In the rows, 128 means zero.
Each named move below is a turn or a mirror, shown by a few rows before and after it. Which moves, in which order, take the first row of each later pair to the second? The first pair is answered.
move C:
[162 147 138 113 107 131 129  93 153 139 122 161  81 128 138 100 176 138] |-> [162 151 139 110 105 131 129  97 148 140 123 158  84 125 136  99 178 134]
[ 85  94 117 136 115  77 159 129 133 136  95  97 158 122 131 141 132 157] |-> [ 78 108 105 122 109 112 154 151 116 114  99  89 164 118 143 112 151 148]
[178 126 168 133 158  99 103 131 150 162 150 134  92 139 114 158  98 115] |-> [164 155 138 114 147 177  93 175 119 119 157 114 106 121 143 100 131 100]
move D:
[145 155 121 101 128 139 130  90 193 163 106 185 111 154 143 106 140 103] |-> [138 162 127 133 155 149 105 112 184 169 142 176 127 140 129 134  96  75]
[115 129 102 118 130 122 121 145 110  95 116 131 158 121 140 105 163 138] |-> [108 135 103 133 145 126 102 154 107  98 136 130 169 109 131 121 137 120]
[152 153 143 115 127 148 126 117 144 122 138 148 105 137 141 103 159 111] |-> [149 160 147 134 142 155 112 132 137 127 164 138 113 127 135 118 132  94]
[136 102 129  97 123 132 118  84 148 141 128 143  97 114 167 116 146 167] |-> [127 107 138 132 152 142  91 111 139 153 168 132 114  96 151 150  95 130]
move P:
[128 135 109 105 123 137 136 137 124 111 123 126 125 118 142 105 159 131] |-> [130 115 115 109 121  97 154 117 139 124 109 129 121 128 133 124 142 145]
[128  96 129 133 143  97 131 106 127 141  89 134 128 130 120 155 111 142] |-> [141 132 137 144 156 129 100 117 131 148 133 142 123 122 117 156  99 107]
[114 124 110 130 114 155 150 144 107 108 139 130 141 134 159 106 148 140] |-> [116  99 117 133 110 103 164 118 123 128 120 139 138 141 146 130 137 163]
[136 120 135 126 128 119 146 110 135 134 127 152 127 131 123 119 136 143] |-> [138 132 140 132 134 132 132 117 134 135 142 152 123 129 125 119 132 130]

Between the rows of a pair lie 2 to 4 moves.
[145 174 127 129 142 171  95 156 137 102 162 136 126 116 148 127 134  98] |-> [143 124 123 104 112  97 156 104 155 111  90 143 110 145 149 126 165 159] | D P C
[149 185 141 156 135 195  92 155 135 128 179 143 110 115 123 119 121  79] |-> [107 108  95 116  81 126 174 131 118 103  57 110 133 138 136  90 173 167] | P P C
[103  94 153 163 120  77 149 139 128 149 107 108 161 119 134 157 100 140] |-> [129 124 143 112  92 124 165 133 144 120  96 132 126 136 162  91 185 160] | P D C
[114 169 116 125 135 176 103 134 105 111 143 118 138 119 138 120 140 119] |-> [ 97 119 110 128 120 116 143 111 103 119  88 102 157 127 132 134 132 159] | P D P D
[144 135 152 144 139  67 123  93 168 171 145 151 130 132 108 171  68 129] |-> [136 122 148 140 135  54 136  87 165 169 128 152 133 138 109 171  75 139] | P P P P
[118 107 151 139 109  66 165 144 101 154 122  91 153 144  90 184  83 143] |-> [145 149 133  75  75 138 175 146 104 106 108 114 117 162 132  89 189 157] | P C D
[100  98 106 140 119 174 112 169 102  91 166 124 146 113 145 105 105 125] |-> [108  74 105 115  95 140 149 139 115  89 119 131 129 131 149  93 139 168] | D P C
[116 149 121 109 107 170 142 152 113 107 118 121 129 116 143  92 175 131] |-> [154 149 153 118 114 124 139 106 156 143 135 166  91 131 132 127 161 137] | C P D
[169 188 132 107 126 196 110 139 137 111 162 158  91 125 144  79 185 111] |-> [154 114 126  93  94  96 177  88 150 128  77 151  91 150 137 100 192 178] | P D C D
[169 116 139 110 126 141 157 103 100 102 107 147 115 137 151  64 143 154] |-> [130  79 130 139 137 105 162 114  79 112  95 114 155 129 138 101  91 156] | D P P
[109 105 131 168 162  99 118 140 110 154 153 117 155 117 110 177  64 113] |-> [ 92  79 109 151 140  79 153 133 105 140 108 107 164 128 116 162  83 148] | C P P
[110 112 135 163 148 140 118 145 119 127 158 122 133 141  98 158  83  98] |-> [126  91 129 114 109 114 165 105 138 118 102 140 100 166 115 119 153 151] | C D C
[133  91 127  97 130  92 134  93 152 132 114 143  92 120 154 138 100 144] |-> [101  87  97  89 124 125 137 128 123 102 100 111 120 109 164 111 116 145] | D C P
[153 178 119 140 164 173 110 121 159 121 166 132 107  97 151 130 145 103] |-> [114 127 111 174 172 114 126 122 142 137 142  99 146  86 131 185  88 112] | P P D
[ 78 100  82 134 121 136 150 154  97 118  84  88 160 126 129 119 132 140] |-> [112 134 127 176 160 140 101 145 127 160 162 121 136 121 110 172  83  91] | C P P C
[ 99  94 121 163 143 114  94 163  96 135 164 110 173 102 120 162  77  94] |-> [ 94  78  88 106  95 113 148 145  90  99  90 110 159 123 149  93 166 150] | C P D
